In the data rows, the value 500 means zero.
Here are some points:
c(683, 576, 515, 653, 515, 668, 561, 714, 515, 592, 714, 744, 699, 592, 515,
  714, 561, 744, 531, 699, 760)
c(546, 744, 576, 500, 592, 683, 515, 683, 760, 744, 546, 744, 576, 760, 592,
  515, 561, 500, 561, 592, 683)
c(714, 637, 699, 714, 576, 607, 607, 729, 561, 546, 500, 515, 500, 622, 714,
  699, 683, 714, 729, 683, 683)
c(546, 683, 653, 622, 668, 668, 668, 607, 637, 622, 607, 592, 622, 714, 653,
  637, 637, 683, 607, 592, 653)
c(607, 668, 531, 714, 699, 653, 744, 592, 668, 668, 622, 576, 668, 592, 760,
  561, 592, 653, 531, 576, 531)
c(622, 699, 576, 637, 683, 622, 622, 729, 637, 668, 607, 683, 622, 699, 637,
  622, 683, 592, 592, 561, 668)
c(668, 515, 683, 592, 546, 744, 607, 668, 561, 683, 637, 683, 729, 622, 637,
  515, 546, 714, 668, 699, 546)
c(622, 683, 668, 531, 744, 653, 714, 637, 729, 699, 576, 653, 546, 699, 683,
  622, 668, 561, 607, 668, 653)
c(546, 515, 607, 699, 592, 760, 637, 576, 500, 592, 699, 653, 744, 668, 531,
  760, 653, 760, 546, 760, 760)
c(637, 607, 729, 653, 714, 576, 637, 668, 668, 622, 622, 561, 607, 637, 668,
  561, 653, 607, 637, 622, 531)
c(729, 668, 653, 653, 622, 607, 622, 576, 576, 531, 637, 531, 561, 653, 699,
  653, 637, 653, 653, 729, 729)
c(607, 744, 622, 546, 515, 653, 531, 622, 729, 714, 592, 744, 744, 683, 531,
  592, 531, 500, 637, 683, 637)
c(576, 500, 637, 592, 760, 683, 760, 561, 561, 576, 729, 607, 622, 607, 531,
  546, 729, 637, 531, 546, 576)
c(760, 515, 622, 760, 760, 546, 760, 592, 500, 500, 500, 500, 546, 622, 714,
  729, 714, 760, 515, 699, 592)
c(546, 668, 729, 576, 729, 622, 637, 531, 637, 683, 561, 531, 531, 729, 637,
  607, 546, 576, 760, 714, 592)
c(668, 607, 637, 653, 592, 576, 637, 622, 668, 668, 622, 576, 714, 576, 546,
  622, 561, 653, 531, 637, 668)
c(576, 637, 546, 683, 714, 576, 683, 531, 622, 607, 729, 576, 714, 561, 729,
  653, 561, 683, 561, 546, 637)
Then 10 other points, each followed by its number:
c(607, 592, 622, 637, 683, 653, 668, 576, 653, 683, 622, 637, 561, 607, 653,
  607, 683, 699, 592, 683, 637) 0
c(515, 622, 531, 531, 637, 622, 622, 500, 729, 729, 699, 714, 744, 683, 546,
  729, 576, 515, 637, 699, 699) 1
c(699, 546, 561, 729, 683, 683, 760, 653, 546, 592, 515, 500, 500, 607, 744,
  729, 668, 760, 653, 744, 744) 2
c(607, 729, 637, 607, 576, 653, 592, 699, 653, 729, 699, 699, 699, 668, 714,
  699, 683, 576, 653, 607, 592) 3
c(515, 653, 683, 576, 760, 515, 744, 683, 714, 744, 760, 561, 561, 500, 561,
  500, 714, 531, 576, 500, 607) 4
c(714, 576, 699, 699, 561, 500, 668, 531, 607, 546, 760, 699, 744, 500, 500,
  515, 622, 546, 546, 500, 500) 5
c(668, 699, 546, 653, 760, 515, 607, 561, 699, 607, 607, 576, 515, 683, 607,
  622, 637, 561, 592, 531, 607) 6
c(637, 653, 531, 714, 668, 592, 653, 607, 668, 592, 683, 576, 576, 607, 714,
  622, 622, 714, 576, 607, 668) 7
c(592, 622, 744, 515, 592, 637, 561, 607, 515, 668, 607, 637, 637, 729, 531,
  637, 699, 592, 744, 683, 592) 8
c(729, 515, 729, 729, 714, 546, 699, 683, 500, 500, 622, 546, 531, 576, 607,
  668, 744, 653, 622, 561, 515) 9
Which of these numbered points is nearest to each point below by angle, seen from the average point of the first points? Its number follows each.
c(653, 592, 561, 714, 515, 515, 668, 576, 668, 622, 714, 668, 714, 546, 546,
  561, 653, 668, 546, 500, 607) > 5
c(653, 637, 699, 683, 637, 592, 653, 668, 622, 668, 622, 622, 683, 637, 653,
  668, 668, 607, 653, 653, 653) > 3
c(622, 561, 607, 668, 653, 637, 714, 607, 622, 607, 699, 607, 637, 592, 561,
  607, 622, 561, 546, 531, 607) > 5
c(653, 576, 699, 683, 561, 576, 653, 668, 668, 622, 760, 531, 683, 500, 622,
  500, 699, 653, 668, 576, 500) > 5
c(576, 699, 500, 760, 729, 576, 729, 576, 683, 653, 760, 699, 729, 546, 714,
  729, 637, 729, 515, 561, 729) > 7
c(668, 561, 668, 592, 699, 607, 607, 607, 576, 561, 576, 592, 531, 576, 607,
  653, 637, 607, 699, 622, 592) > 9
Now 10 new points, numbered from 0 again:
c(622, 515, 714, 546, 561, 668, 531, 760, 515, 592, 729, 744, 653, 744, 500,
  760, 760, 561, 760, 760, 729) 0
c(760, 760, 714, 653, 699, 515, 699, 576, 729, 531, 500, 531, 515, 531, 714,
  500, 515, 622, 546, 500, 500) 1
c(744, 653, 515, 668, 592, 576, 668, 668, 668, 561, 637, 683, 592, 683, 561,
  592, 561, 637, 500, 561, 729) 2
c(653, 729, 729, 515, 500, 515, 515, 500, 760, 760, 531, 744, 744, 744, 546,
  546, 531, 500, 744, 744, 622) 3
c(668, 607, 546, 668, 668, 531, 714, 622, 683, 699, 592, 607, 607, 592, 637,
  592, 592, 653, 576, 622, 714) 4
c(729, 546, 699, 637, 592, 500, 546, 531, 561, 515, 760, 744, 760, 515, 500,
  515, 744, 515, 637, 500, 500) 5
c(683, 531, 729, 561, 683, 699, 622, 622, 699, 637, 637, 744, 592, 576, 531,
  515, 592, 561, 531, 546, 561) 6
c(668, 668, 592, 607, 576, 637, 653, 699, 653, 637, 637, 683, 653, 637, 683,
  561, 607, 683, 637, 653, 668) 7
c(622, 546, 699, 683, 546, 699, 668, 653, 546, 607, 637, 699, 760, 699, 699,
  714, 607, 744, 607, 744, 653) 8
c(531, 622, 531, 683, 668, 729, 622, 607, 637, 729, 744, 714, 729, 592, 515,
  729, 546, 699, 729, 699, 729) 9
Which of these numbered points is nearest to each point below by angle, seen from the average point of the first points? Its number follows each.
c(668, 637, 622, 592, 576, 637, 622, 683, 637, 683, 546, 637, 576, 607, 668,
  576, 607, 744, 607, 622, 622) > 7
c(729, 576, 760, 622, 622, 576, 500, 622, 531, 531, 531, 515, 500, 699, 607,
  699, 744, 699, 744, 760, 760) > 0
c(546, 500, 744, 500, 500, 760, 515, 744, 515, 653, 668, 744, 622, 714, 500,
  592, 546, 637, 744, 729, 668) > 0
c(699, 744, 622, 729, 546, 515, 515, 668, 592, 592, 714, 714, 729, 531, 699,
  668, 729, 546, 699, 546, 531) > 5
c(653, 531, 622, 607, 607, 653, 653, 760, 592, 592, 607, 576, 531, 668, 637,
  729, 699, 683, 637, 668, 683) > 0
c(637, 622, 546, 622, 683, 668, 699, 699, 637, 592, 699, 592, 668, 607, 622,
  653, 637, 622, 546, 607, 699) > 2
